A single turn carries every row of the set below to another of its rows. Some are shown first; where does it send the rows asked next?
q519: [  8.5 -21.0 -27.7   4.3   6.8 -24.8 -20.7 -18.1 -25.4  -1.6 -11.6  -3.6
   2.9  25.7  13.1   3.2 -24.0 -14.5   4.7  -8.0 -33.6 -15.9  -4.1 -16.9
 -28.3 -16.0  -4.8  22.3 -37.5  -4.0]
q807: [  3.1 -19.0 -28.2  28.6  11.2 -50.0  -9.8 -10.1  -4.4  -3.0  -1.6  -1.2
   1.5  29.7 -27.5  -3.5  10.3 -14.4 -45.9 -10.2 -32.9 -27.3  -7.7   9.0
 -17.9   7.7  10.6  29.4  -5.3 -28.0]
q657: [ 16.5 -20.5 -18.8  48.9   6.0 -46.3 -18.1  -0.7 -11.3   8.3 -10.8   5.8
   1.9  36.4 -27.6  10.9   0.3  -7.7 -14.5 -30.2 -11.7  -8.5 -38.9   4.1
  -6.1  -0.2  -2.0  25.5   4.6 -34.4]
q588: [  6.8 -10.2 -20.0  26.4   4.9 -43.7 -14.2 -16.1 -12.0  -2.0  -8.2  -1.4
   3.4  36.1 -21.3   6.2   5.9  -9.4 -55.2 -12.6 -40.5 -18.1 -12.6  15.7
  -8.4   3.7   9.5  24.5  -3.1 -27.7]
q669: [  8.2   6.9 -18.8   2.5   8.2 -23.6 -12.4  -1.5  -2.6  -7.8  -3.5   6.5
   3.8  34.6 -16.9  12.6  -8.8 -13.9  -9.8 -11.9   2.6 -33.0  -2.1 -27.4
  14.1   7.6 -25.4  22.1  -0.4  -8.1]
q355: [  5.1  -9.4 -18.4  -0.6   5.0 -21.8 -17.1   4.4  -7.7 -16.1  -3.3   7.2
   5.1  35.2 -12.3  11.5 -10.7  -9.3  -7.9 -12.7  16.1 -19.8  -5.5 -17.4
  17.1  10.7 -14.3  17.7  -4.6  -8.5]
q592: [ 18.3 -14.5  21.0  -0.3  17.9 -39.3 -15.7  -9.6  -2.4 -10.9  -4.3  -5.2
  -2.8  13.7 -27.9 -17.2 -16.4   1.4 -28.2 -16.1  -7.1 -25.6  11.6 -20.2
   0.5  -9.4 -17.9  27.4  -3.6   1.2]
q945: [ 13.2  -8.8  25.3  -7.2   5.8 -37.1 -13.3 -13.1 -16.8  -5.7 -13.2  -2.2
   2.2  29.4 -16.0 -14.7 -21.1  -8.6 -30.8 -19.6  -6.3 -19.7  -6.9 -24.6
   8.2 -16.3   1.7  24.9 -10.0   1.1]
q892: [ 17.6 -12.0   1.3  13.2   5.5 -43.6 -15.3 -24.9 -17.4   8.6 -12.4  -2.1
   6.2  17.5  -6.2 -14.1  -3.7  -7.1 -33.8 -22.2 -25.9 -12.5  27.1  -4.7
 -50.6  -9.9   8.2  21.6  -4.0 -18.6]
q230: [ 10.8 -22.7 -20.9  31.5  12.2 -50.1 -13.3 -11.3  -8.3  -2.9  -5.0   6.2
   8.5  33.8 -24.5   2.8  11.4  -4.9 -41.9 -14.8 -29.8 -17.9 -17.4  10.7
  -3.4   9.2  19.6  29.2   2.5 -31.3]
q618: [ 35.5  -9.9 -19.9   7.2  13.0 -33.2 -18.7 -48.7   0.1  15.5  -3.3  -6.5
  -2.7  11.2 -16.9 -18.6  -7.7  -3.7  13.4 -24.2 -45.5 -16.9  -9.5  -5.7
 -14.3   9.1 -22.3  26.9   6.2 -14.5]
q260: [ 26.1 -17.7  10.4  -1.8  11.0 -46.3 -14.6 -11.1 -15.4  -5.4   7.2   1.6
   3.3  26.0 -15.8 -28.6 -13.6   0.1 -20.4 -21.7  -3.3 -23.6  -5.6 -22.2
  15.2  -7.5  -4.7  30.0   6.3   8.3]
q837: [ 14.6 -28.5   8.4   2.0   9.4 -18.0 -24.7 -40.7   0.9  -0.3 -30.4 -10.0
  -4.7   9.4 -22.0   1.9 -18.2  -3.0   3.6 -21.8 -29.0   9.0  -9.4   7.2
 -22.6   6.1  -4.0  14.9 -18.3 -24.9]
q44: [ 37.0  -6.6 -13.9  19.7  16.2 -27.8 -25.9 -29.9 -21.0  13.2  -4.7  10.4
   8.9  30.8   4.8  14.6 -10.6   7.4  12.4 -19.5 -52.0  -6.2 -11.8 -14.2
   4.0  -4.3 -14.5  30.3  -2.5  -1.6]
q673: [  7.5 -16.1  -1.5   5.1  -0.9 -25.4 -20.0 -14.9 -27.0   9.2  -1.7  -2.9
  12.6   8.2  -3.5 -12.6   3.2  -2.4  30.2 -16.4 -23.3 -12.1 -25.5 -16.6
  -7.4   0.4  21.1  21.3 -14.0 -11.9]
q115: [ 12.3 -43.5   0.3  22.1  23.6 -24.8 -25.1 -11.2  -0.4   1.2 -11.3   7.2
   1.3  18.3 -21.9  13.6  -5.9  -1.7  26.8 -20.1 -31.2  -1.3  -0.6 -13.0
 -20.4   8.5  -1.5  31.5 -21.1  -3.0]
q752: [  3.0 -20.5 -36.4  40.9  -0.3 -44.9 -15.7   3.0  -6.5   5.3  -1.3  -7.7
  -7.5  26.8 -29.7  -2.4  -3.8 -21.5 -19.6 -22.1 -15.8 -23.0 -21.2   4.9
 -31.5  -0.7 -16.7  25.1  -7.9 -25.8]
q50: [ 27.1 -28.9   0.6  21.1  11.2 -53.7 -16.2 -21.3 -14.4  12.8  -0.1   8.0
   9.8  21.1 -14.4 -22.0   8.7  -0.7 -13.7 -30.5 -17.2  -7.7  16.2  -5.7
 -37.2   3.5  20.5  29.2  11.5 -13.3]
q493: [ 36.4   2.0 -30.1   7.2   6.5 -29.9 -16.2 -28.7   4.0   1.4 -20.9  12.0
  11.8  56.2 -26.3  16.3 -23.1   7.0   0.0 -24.7 -18.6  -0.3  -2.4 -10.3
 -11.2   3.0  -9.3  33.8  19.8 -13.8]
q35: [  9.6   3.7  18.0   9.8   6.6 -12.8 -25.7 -22.3 -18.4   7.0 -19.1  -9.2
   8.9  -1.3  -9.4  11.0  -1.8   8.3  12.9 -12.1 -36.8  -7.6  -9.8 -11.5
  -9.9  -4.8  -0.1  15.9 -14.7 -22.8]
q83: [ 30.4  -6.1  11.3  15.8   2.2 -47.1 -17.1 -31.1 -28.2  18.5 -15.4   8.1
  13.2  33.6  -0.2  -8.9   0.3  -2.0 -29.6 -32.4 -28.3  -0.6   6.6  -5.7
 -25.8  -8.2  23.7  23.9  10.0 -18.1]
q317: [ 20.4  -3.7 -47.6  -6.6  -4.4 -28.8 -14.7 -23.5  -5.0  -9.0 -20.8   0.7
   8.9  54.1 -13.5   6.3 -34.3  -7.7  -9.0 -16.0 -10.3  -7.8   3.1  -9.0
 -30.7  -6.5  -6.0  27.5  -2.1 -12.1]
q505: [ 13.7  -0.8 -24.3  39.0  -6.4 -35.8 -21.8  -8.2 -18.6   5.9 -12.9  -6.3
  -4.1  34.2 -15.7  13.7 -11.7 -10.3 -37.8 -22.5 -26.3  -8.9 -25.8  14.1
 -14.8  -9.3 -21.9  16.8  -1.7 -30.3]
q228: [  3.2   1.2  -4.9   0.2  -1.6 -16.5 -17.9  -0.2  -2.3  -7.2  -5.3   5.5
   0.0  39.3 -23.0  17.1  -6.9 -14.4 -10.8 -17.8   0.6 -15.8  -4.8 -15.2
  17.3  15.2 -21.2  19.9  -0.1   0.5]
q466: [ 16.9  -3.6 -14.7   6.9   4.7 -23.0 -25.7 -19.4 -19.1   3.4   9.2 -12.1
   6.2  -9.1  -3.4 -15.0   0.4   8.5  19.3  -6.7 -34.2 -23.0   1.1  -8.4
 -17.1  -0.6 -12.9  20.2  -8.2 -10.3]
q808: [ 22.5 -24.1 -25.5  -3.0   8.6 -37.2 -13.4 -43.0 -20.3   4.8 -20.4  -2.9
   7.8  21.8   4.9 -18.4 -20.4 -12.2  11.8 -18.0 -18.1 -12.0 -29.7 -15.0
 -14.2  -7.4  13.6  18.3 -17.0 -30.7]
q583: [ 15.8 -22.0 -27.9   3.9   6.0 -28.7 -14.4 -15.1  12.5  -7.1 -22.5   6.7
   5.8  49.7 -39.9   9.9 -21.5  -6.5   7.9 -23.9  -5.1   0.6   4.2  -8.9
 -30.9   8.6   2.3  33.8   2.6 -10.5]

q583 goes to q493
q44 goes to q519
Where do these go?
q752 goes to q657
q588 goes to q807
q355 goes to q228
q837 goes to q618
q466 goes to q673
q892 goes to q50
q592 goes to q260

A single turn carries every row of the set below to another of its rows. Some are shown first; where does it send the rows asked next?
q449: [ -7.7   6.5  12.4  -9.2 -22.9  -5.6 -14.9 -12.7  -2.1 -26.6   7.6  -2.5
   5.6  -5.4   6.4   7.6 -23.1 -14.3  -4.1]
q325: [-27.5  -3.2   1.3   7.5  -7.5   1.0 -40.8 -15.8  13.4 -14.9   6.3  -3.1
  -3.8  -3.5  -6.8   0.6  -5.0   5.4   8.2]
q692: [ 21.0  15.4  -1.4   3.3  11.2   1.5   8.9  35.8   5.2  -0.3  -0.4  12.1
 -12.8  -8.1 -11.4  12.5   4.0   6.8  -4.3]
q662: [38.1 -0.7  1.8  2.1 -4.1  5.6 27.9  4.9 10.6 -9.1  6.7  2.0 -1.0 -8.3
 -9.0  1.0 -7.6 13.1  0.0]
q223: [  0.5 -14.0 -10.2  25.3  18.1  15.4   7.4   5.5   8.2   7.2  -1.3   3.1
 -14.9   0.3  -6.6  -5.5  17.7   7.2  18.2]
q782: [-11.9 -19.0  -6.1 -15.0   0.5   8.9 -32.8   0.0   6.3  -8.6  -6.2 -16.5
 -10.2 -18.1 -10.8  -4.8  -2.5  -5.8   8.0]
q393: [-21.9  11.1   2.0 -15.1   1.2  -0.8 -16.5  15.1  21.3  10.6  -4.7   8.1
   5.1   5.9  -4.6  16.0  -7.5 -17.0   2.1]
q566: [  4.0   4.3  22.8  22.5 -12.4  11.2  18.2   0.1  -5.1  -9.9  20.7  -3.7
 -14.2  -5.7  -4.6  14.9 -12.8  16.8 -11.2]
q661: [-19.5   4.8 -12.7 -15.9   6.6  -0.1 -29.3  -5.8  10.8  -3.2  -9.4 -12.1
  -1.3  -2.4  -2.0   0.7  -3.4 -16.9   5.5]
q542: [ 13.1   3.0   7.6   9.9 -13.7  11.8  31.2  18.2  -0.2   5.5   7.2  18.9
  -3.7 -13.4 -11.0  17.0   8.7  11.8   6.2]
q330: [12.4 12.0 -2.3 22.9 14.7  6.9 -9.9 11.3 24.0  3.1 26.8  6.8  6.2 -2.5
  1.0  3.2 -0.3 -9.4 22.0]
q608: [ 26.3 -11.7  -5.1  10.8 -11.8   5.8  13.2 -17.6   2.4 -19.4   6.3  -7.4
 -15.2 -17.2  -5.1  -1.2   3.3  25.0   3.4]
q241: [  2.2   4.4   2.3 -19.2 -30.5   3.5   5.8   8.1  -1.4 -22.9  11.6  10.2
  -7.0  -5.2 -23.1  21.1 -18.2  -4.8  -6.3]
q82: [ 18.6  -7.2 -21.8  15.4  17.9   3.4   4.2  16.3   2.6   1.6   5.7  17.4
  -7.5  -6.6   0.4   8.5  16.1   4.6  -8.6]
q53: [ -7.8  -2.8   2.8  -8.8 -16.4  10.5  -1.3  -1.9 -25.5 -22.8 -12.2  -2.5
   4.1 -17.2 -23.8  -8.6  -3.7   3.4  -5.9]
q793: [ -4.1 -12.8   0.5 -12.9  -3.8  16.3   5.1 -13.0  -4.0 -15.1   1.7  21.3
 -17.6 -11.4  -1.7   1.4 -16.0  31.7  -0.7]
q586: [ -6.4  -2.9   4.9  17.6  -8.9  -1.1 -41.8   8.4  -3.8   3.5  16.8  -1.5
 -20.9  -4.7  -8.4  16.7  -6.2   1.3   0.2]
q276: [ -5.6  -0.3  -4.8  13.8   3.6 -16.9  -9.5   9.2  26.8  16.0  -2.6   0.0
 -11.7   4.4  12.4  11.4  12.7  -8.2   7.1]
q966: [-18.8  -6.6 -15.7  -0.1  -9.9  -3.3 -30.9   3.3  11.1  -5.0  -2.5  27.6
   6.2 -10.6  -2.9   9.9  17.4  -3.7  15.1]
q105: [ 16.1 -10.7   6.3  -1.1 -20.2  27.6   0.1 -10.4 -11.3 -14.6  15.4  10.0
   3.4 -25.6  -8.1  -6.8  -8.9  18.9   1.1]
q910: [  6.6  -6.4   0.4 -19.9 -21.0  14.0   7.1 -16.2   2.4 -22.7   2.9   6.8
  -7.3 -12.3  -9.9  17.8 -16.3  22.0 -11.8]
q195: [ -3.3   7.9   0.7  16.6 -17.3 -13.9 -10.3   8.4  28.2   8.8   4.3  -8.7
   1.4   0.1  -3.0  26.1  16.7 -13.8   2.9]
q88: [ -0.1  -6.6  -5.6  24.9  18.2  -1.7 -14.0  -8.2  13.4   7.1  -1.6   2.1
  -1.1  -6.7  22.1  -1.1  14.5   8.2   3.6]
q524: [ -2.9   7.6   7.0  -0.9 -35.6   6.0 -19.4  -9.3   5.3   8.7  -1.7 -14.9
  -4.5   3.1  -7.6   9.3 -13.1  -7.0  24.0]
q465: [ -3.7  -4.9  -1.1   1.0  19.5  10.2  17.3   7.7  24.6  -8.9   2.9  12.0
  -4.7 -17.7 -20.2   0.2  12.9  27.1  -0.1]
q373: [ 22.1  24.2   2.2   7.8  -2.3   2.7  30.9  -0.1  15.4   0.2   6.3   7.7
   8.3   4.8 -10.3   4.6  -5.2   9.1   8.2]
q896: [  5.3  -1.1  -9.5  16.0   3.0 -14.6  -8.3  11.1   6.1 -16.3  -4.3  -2.8
  17.1  -5.3 -25.6  -1.0  24.7  -6.7  15.7]
q390: [ -2.8  17.1  17.1  -3.5 -16.7 -11.6   0.2  -0.2 -13.3 -15.9  12.5  -7.5
   6.9 -20.8   3.8  18.7 -20.5  -8.2   7.0]
q12: [-20.0   9.5  14.8 -11.5 -15.1 -13.3  -5.9  -9.4   9.4   1.4 -11.1  -5.8
   3.5 -32.9 -11.5  -0.8   0.3  15.3   6.8]
q122: [ -9.1   0.9   2.9   9.6 -14.2   8.9  27.3  -3.6   4.0 -21.5   5.8  30.0
  14.3 -12.1   2.2   8.3  11.4  10.0   1.1]
q23: [ -5.7  19.4  16.6 -16.3 -29.5   3.0 -13.8  -2.3   9.5 -14.0   8.5  -2.7
  13.0 -17.7 -22.1   9.2 -17.7   5.3   5.4]
q145: [ -9.9 -12.1  -5.2  -2.3 -14.3   5.3 -15.3 -33.1   4.5 -16.6   7.4  -9.5
  12.0  -5.2   2.4  -5.6 -10.8 -10.5   7.7]
q417: [-20.9  16.8  -1.3  20.4   9.9 -11.3 -12.6  18.6  11.7  -2.6   1.8   1.9
   1.2   6.8 -12.6  10.5   8.8 -16.4  13.5]
q397: [  8.6 -14.4 -20.9  17.6  10.8  17.1 -12.3   6.7   9.6  -8.3   4.5  23.0
  -4.7   5.7  -7.8  -8.9  15.9   0.9 -10.2]
q832: [ 10.0  -8.6  -6.4  11.9  -4.2  29.6   4.5   6.4  24.7   1.7  11.2   3.9
 -16.4  18.6 -16.7  13.8   0.8  10.1  18.7]
q694: [  1.5  12.7  10.3  -4.1  -2.2  34.8  -2.1  -0.3  -7.0  -3.2  17.6   2.9
  -4.4 -14.9  -1.8  -9.7 -29.7   0.1   3.8]

q793 goes to q373
q586 goes to q12
Where do these go?
q88 goes to q393
q465 goes to q330
q325 goes to q23
q910 goes to q662

